Where one turn sends some rows of the set: a few examples, then the rows asked
Bok: [ -6.8 -19.1  36.4 -20.4  -1.0 -22.4   9.9   3.3 -11.0 -11.4  -7.6  12.8
  -8.3 -11.0  -7.4   7.4  -7.3  -8.0  22.7 -10.2  -0.3  -7.8  13.8  -0.7
 -15.3   6.5   6.5  29.1  -4.6  -9.6   4.2 -28.5   2.6   6.8  13.0 -25.0
 -16.5  19.6 -22.6   2.7  16.6  13.2  17.9  -0.9 -30.3  -9.2 -11.9  32.2
   5.0]
fuzu: [ 13.7  -5.5 -10.0 -10.7  -0.9  -4.0 -26.1  20.6  11.3  -1.2   6.0  20.4
 -25.9   4.0   3.7  45.5 -14.7 -15.7  30.5   2.7   5.0   4.0 -18.6  -3.3
 -20.1   2.3   1.4  10.6 -10.5 -19.4 -19.6  -5.3  -7.3  -2.0   1.4  23.4
 -19.0   5.0   1.1 -26.7   6.6  20.6   6.2   4.4 -39.9   2.3   2.0  17.9
   6.2]
bonuv: [ -1.0   1.9  15.7 -13.4  -5.0 -11.0  27.7  -9.4 -12.2 -14.4  -1.7  17.4
  -1.2 -17.0  14.2   2.2 -28.1   2.4  28.0 -24.1   9.3 -10.1   4.6   4.2
 -20.9   6.1   2.9  21.1  -7.7  -5.3   3.2 -38.7   9.3  -7.2   4.1 -14.6
 -27.3   9.7 -23.8  -3.0   4.9  21.8  13.0 -20.2 -27.2  -6.0 -19.6  38.4
   3.6]
punel: [ 14.0   6.0 -10.3 -14.7  12.2  -6.8  -1.4  15.8 -14.8   3.5   0.0  17.4
  -9.2  -0.4  14.3  35.2 -33.8 -17.2   7.6  -9.7  -8.8   7.8 -25.4 -22.2
  -3.8   6.3  -3.7   6.0  -6.2  -6.2  -7.0   2.0   2.6   4.3  10.5  15.7
  -0.2   5.8  -0.8 -28.2  13.8  13.8   3.9  10.4 -39.5  10.3   0.3  -7.4
   3.5]
Ziga: [-19.6 -23.3  42.0 -17.8  -5.6 -23.1   6.3  -1.7 -16.7  -6.8  -1.0  17.9
   2.8 -11.8  -0.6  10.4  -6.8   5.0  26.0 -11.6   2.2  -8.9   8.0   3.6
 -19.4  -8.4  -4.8  13.6  -1.4 -19.4   5.2 -21.5  -2.9  -8.2  28.4  -8.1
 -18.0  15.3 -34.0  -4.1   8.8  19.1  13.1  -5.7 -30.4  -0.6 -11.7  31.6
   0.9]
Buni: [  4.4  -1.0  15.0 -14.2  -1.2  -4.9  24.4 -11.5   0.0 -16.7  -2.2  12.1
 -10.0 -21.7   9.1  -2.7 -26.7  -6.0  25.3 -15.1  -2.8 -12.9   0.4   9.2
 -28.5   5.3  -5.4  14.5 -15.5  -5.3  11.4 -27.9   2.6 -21.5   1.7 -11.4
 -22.0   8.4 -19.0   2.7  -2.8  28.0  12.4 -13.8 -20.1  -8.6 -20.1  31.7
   5.5]
Tuf: [  8.6 -11.8 -14.3 -20.9  12.1  -0.1  -9.2  30.8 -15.8  10.3 -19.2  18.9
 -24.0  11.4  10.9  38.8 -16.4  -5.0   1.4 -10.7  -0.3  -1.4 -32.2  -3.7
 -14.7   3.9   1.9  12.7  -5.6 -10.8  -2.6  -1.7  -6.6  -6.9  -1.0  25.5
   8.3  10.4  -8.2 -14.9  -5.8  16.9  16.0  -1.4 -27.2  19.3   2.3   4.8
   4.6]
Fevig: [ -5.6   4.0   3.4  -1.0   0.2 -12.1  13.5  -5.4  12.9  -7.4   2.3  12.8
  -4.5 -16.9  16.7   7.5 -22.6   7.8  29.1 -10.7  -5.4  -7.0  -7.8  16.3
 -30.8  -1.0   0.1  16.7 -11.3 -13.5  13.3 -27.1   3.4 -15.5   2.0 -26.5
 -15.6  -2.6 -19.0   3.3  -5.6  24.9  20.5 -21.4 -17.5 -10.1 -23.6  26.7
  -0.1]
Sagup: [ 17.5   0.8  -8.0 -11.9  -4.2  -3.9 -18.3  15.5   6.5   3.8   2.4  15.4
 -23.3  -0.4   0.4  48.1 -19.9 -21.0  26.5   0.3  13.7   7.5 -16.1  -8.1
 -19.7   6.7   4.8  10.1 -18.3 -14.0 -15.0 -10.1   0.3   0.9   3.2  31.5
 -23.0   5.8   3.0 -16.3   0.3  23.2   2.7   1.4 -35.4   2.5   8.6  15.0
  16.0]
lalem: [-18.3  -7.8  17.9  -4.3  -7.6 -18.6  15.2 -12.2 -22.0  -9.4  -3.4  12.4
   9.4 -27.7  14.0   5.2  -9.0   6.6  28.4 -14.0  21.5  -9.4   4.1   9.8
 -22.1 -10.7   0.9  10.1 -12.4 -14.0   2.1 -24.2   2.3   0.7  18.3   5.3
 -24.2   9.5 -34.8   0.0 -11.0  14.3  15.2 -10.7 -33.0  -8.2  -6.7  33.4
   5.3]
gos: [-25.7  -5.8  20.3  -2.8   0.1 -33.9   6.5  -8.4  -6.1  -2.2   3.4  13.0
   9.0 -10.2   8.6  26.1 -10.1  16.3  24.6  -6.0  14.6  -2.1  -8.5   8.8
 -27.3 -11.1   5.2  16.7  -7.4 -16.4   3.6 -21.3   7.7  -5.0  36.3 -13.5
 -21.4   3.2 -31.5   2.7   0.2  18.4  18.3 -22.6 -29.2  -7.4  -6.2  24.7
  -5.2]
vubak: [ -7.3  -3.8   7.5  -4.8  -4.8 -17.2  20.6  -9.9 -13.0 -18.6  -6.7   4.3
  -1.7 -27.3  12.6   4.0  -7.8  -5.5  27.3 -14.0  18.9 -12.9   5.2   8.6
 -18.7   5.7  10.2  23.2 -15.3  -4.8  -2.7 -26.0   5.2   8.3   1.7 -10.1
 -25.8  11.0 -24.5   2.6  -0.2   8.3  19.9  -9.0 -32.2 -25.4  -5.0  36.9
   4.3]
fiz: [ 10.6   8.0 -13.0 -10.1   1.6  -2.0   0.2  16.2 -14.2   4.3   0.4   8.4
  -7.3  -5.7  23.8  35.5 -28.6 -18.3  10.9 -11.3 -11.7   0.4 -23.1 -19.1
  -2.1   6.9  -4.3   2.1  -7.6 -11.5  -8.4   7.3  -4.4   1.0   0.4  21.3
  -2.1   3.0  -2.7 -25.5  16.0  13.0   2.1  12.7 -33.7  -0.1   3.2  -4.2
   8.6]
mebed: [-12.5   6.7  10.6  -4.5  -6.1 -18.4  19.5  -3.2   2.6  -6.2   3.3  12.0
   1.9 -10.0  19.7  17.5 -23.4  12.5  29.4 -18.4   1.6  -8.2  -3.9   9.7
 -23.3   4.6   8.6  23.1  -3.5 -13.7   5.2 -34.1   7.9  -9.4   7.8 -28.0
 -23.5  -1.4 -23.3   0.5   9.2  22.1  16.6 -27.3 -21.3 -12.5 -19.8  34.3
   0.7]
Lizo: [ 10.8  -1.0 -18.0 -24.9   7.2 -10.2  -0.3  24.7 -14.4   4.2 -22.2  19.8
 -19.6  11.6  21.5  36.2 -20.6  -3.8  -8.7 -13.5   1.7  -6.3 -29.6 -13.6
 -10.8   1.5  -7.1  14.3  -2.2 -10.2   4.6 -14.5 -15.6  -4.3   3.1  18.0
  15.4  11.7 -12.8 -13.7  -2.0  13.6  16.4   5.7 -31.2   8.9  -0.6   2.1
   6.9]
gerig: [  5.3  -7.8 -24.2 -18.2   7.3  -0.2  -7.6  27.6 -14.9   7.9 -17.8  13.0
 -22.7  10.5  18.1  41.1 -14.7  -5.1   6.4  -9.4   1.0  -6.3 -36.4   1.8
 -15.4   3.6   2.9  12.2  -7.3  -9.7  -6.3   3.3  -8.7 -10.6  -3.2  29.2
   2.5   7.7  -8.0 -14.6  -4.6  16.6  17.2  -3.3 -25.7   9.2   4.4   5.6
  -0.2]
fulod: [ 18.2  -4.1  -3.7  -9.2   2.4  -1.7 -24.6  22.7   7.2   3.5   3.2  24.8
 -23.9  -3.4  -0.4  39.3 -17.2 -16.1  26.3  -2.8   9.3   8.9 -11.0  -7.7
 -17.5   3.0   2.2   9.1 -11.8 -19.1 -15.8 -14.4  -3.6   9.3  -1.2  24.4
 -12.2   6.8   1.7 -23.4  -3.3  18.7   4.7   7.0 -38.8  13.3   2.0  16.2
  19.5]
sibup: [-16.7  -4.2  11.9   0.3   5.3 -32.6   5.4   0.1   5.8  -8.5  -0.7   9.0
  -1.3  -8.8   5.8  23.0  -6.3   9.1  24.3  -4.3   7.4  -2.9  -6.6   8.6
 -23.6   2.3  15.7  30.8  -7.1 -11.7   1.8 -25.8   9.4   8.4  18.0 -35.9
 -17.3   3.2 -21.8   3.6   7.9  10.5  26.0 -18.5 -29.8 -19.1  -8.3  27.8
  -5.2]
mefem: [-19.4 -22.7  -4.2   2.7  -0.3 -13.3  -1.3  -3.7 -22.9   3.1  -9.1   0.9
  12.6 -13.2   1.0  22.8  -8.0  -9.2  20.2  -2.7  25.7  -9.4   3.2   4.7
  -1.4  13.8   8.3  12.1 -12.2 -22.0 -21.2  -0.3  14.7   6.3  22.5  15.0
 -20.8  18.0 -21.9 -16.8 -15.3   4.2  -1.6   0.2 -33.5  -2.6  -1.6  21.3
   8.4]
Sima: [  8.5   0.1 -26.9 -26.0   1.8 -11.2  -0.6  21.7 -14.0   2.9 -21.3  16.9
 -18.3  12.7  25.8  38.5 -19.1  -3.6  -3.0 -10.4   2.2  -8.8 -33.3  -7.5
 -12.9   0.0  -8.0  15.4  -3.5  -9.3   2.4  -8.8 -17.4  -9.4   1.4  20.2
   9.0  10.3 -12.0 -14.0   1.5  15.2  20.1   5.4 -31.5  -1.1  -1.4   3.2
  -3.5]
Dalog: [  2.1  -5.6  22.3 -17.1   2.6 -12.9  11.5  -2.7   5.3  -2.7  -1.8  21.0
 -10.2  -8.7  -2.1   3.9 -27.3   0.1  25.5 -11.1 -10.6  -0.4  -0.1   7.3
 -28.0   1.2  -2.3  19.8  -9.5  -9.6  20.8 -32.0   7.3 -12.4  11.7 -27.9
 -13.4   7.1 -15.8   6.5   0.9  29.9  19.1 -12.9 -17.5   2.2 -28.3  23.8
   0.7]
nanog: [-26.3 -21.7  -1.1   3.7   5.9 -23.3 -10.3   0.4 -10.3   6.3  -4.0   3.1
  11.1   1.1  -3.7  38.1  -6.6  -1.3  17.8   3.7  17.4  -3.9  -7.7   5.3
  -4.6  12.3  11.1  17.5  -6.7 -24.7 -20.7   2.7  16.4   1.6  35.1  -1.8
 -19.0  13.1 -19.8 -16.2  -7.1   6.8   1.4  -6.8 -32.4  -1.8  -2.7  15.1
  -1.4]
Fifuz: [ -5.7  -6.0  23.8 -19.1  -7.5 -15.6  14.5   0.2  -5.8  -2.1  -0.3  22.4
  -1.7  -5.2   6.2   7.1 -25.4   4.6  32.4 -18.3  -5.3  -3.7   6.1   6.5
 -19.1   2.3   5.0  25.2   0.1 -13.1  10.9 -36.7   6.0  -4.5   9.5 -28.0
 -20.8   9.8 -23.2  -0.7  13.4  25.1  19.4 -14.3 -23.2  -2.4 -29.2  34.5
  -2.9]
Bepom: [ 10.6   3.1 -19.9 -27.2  -1.2  -9.5   4.4  21.4 -16.5   6.5 -22.7  11.7
 -18.4  10.2  23.5  39.1 -21.2  -7.7  -6.5 -13.0   4.1  -8.5 -29.1 -12.6
 -10.3   3.5  -6.0  14.4  -6.4  -7.5   6.0 -10.9 -15.2  -9.0   1.7  25.8
   8.1  11.7 -10.9  -6.6  -0.2  15.4  15.4   5.4 -27.3   0.6   4.1   2.6
   7.7]
tizod: [  9.9   7.8 -22.7  -9.8   3.8  -5.7  -6.9  16.8 -14.5  11.5   0.1  15.6
  -5.1  -1.5  21.3  35.1 -30.2 -14.5  15.9  -7.1  -9.2   7.7 -26.5 -13.8
  -4.3   1.0  -1.3   6.0  -6.4 -11.5  -5.1   5.5  -0.8  10.4   4.3  15.7
  -1.0   2.8  -1.4 -26.9  10.7  12.8  11.2  13.3 -36.8   3.1  -4.6  -7.3
  -2.1]
Lon: [ 10.1  -9.2 -14.5 -23.7   6.1   2.4  -2.5  27.8 -18.8   8.0 -20.1  11.7
 -23.9   8.1  13.8  38.8 -17.3 -11.0   1.9 -11.7   3.3  -6.4 -31.0  -4.7
 -13.6   6.9   1.6  10.4  -9.8  -6.9  -3.2   0.3  -7.1 -11.2  -3.9  34.6
   2.9  11.0  -7.6 -11.1  -4.3  17.6  11.9  -1.9 -23.6  13.1   7.9   6.2
   8.0]
bes: [-20.7 -34.9  14.6  -8.3   2.3 -15.6 -10.1   4.1 -19.3   4.4  -8.3   7.5
   6.9  -2.6 -10.1  24.4  -6.2  -9.8  17.9  -1.1   9.2  -7.6   7.8   0.4
   1.1  14.1   4.3  15.6  -3.0 -27.8 -18.8   0.2   9.4   2.1  28.8   3.3
 -14.8  22.8 -21.7 -19.9  -2.7   6.4  -2.5   6.4 -33.2   5.8  -7.3  20.1
   5.5]

fiz -> punel
gos -> lalem
mefem -> bes
Where do these go?
gerig -> Lon
Dalog -> Fevig
Sima -> Bepom
fulod -> fuzu
bonuv -> Fifuz
sibup -> vubak

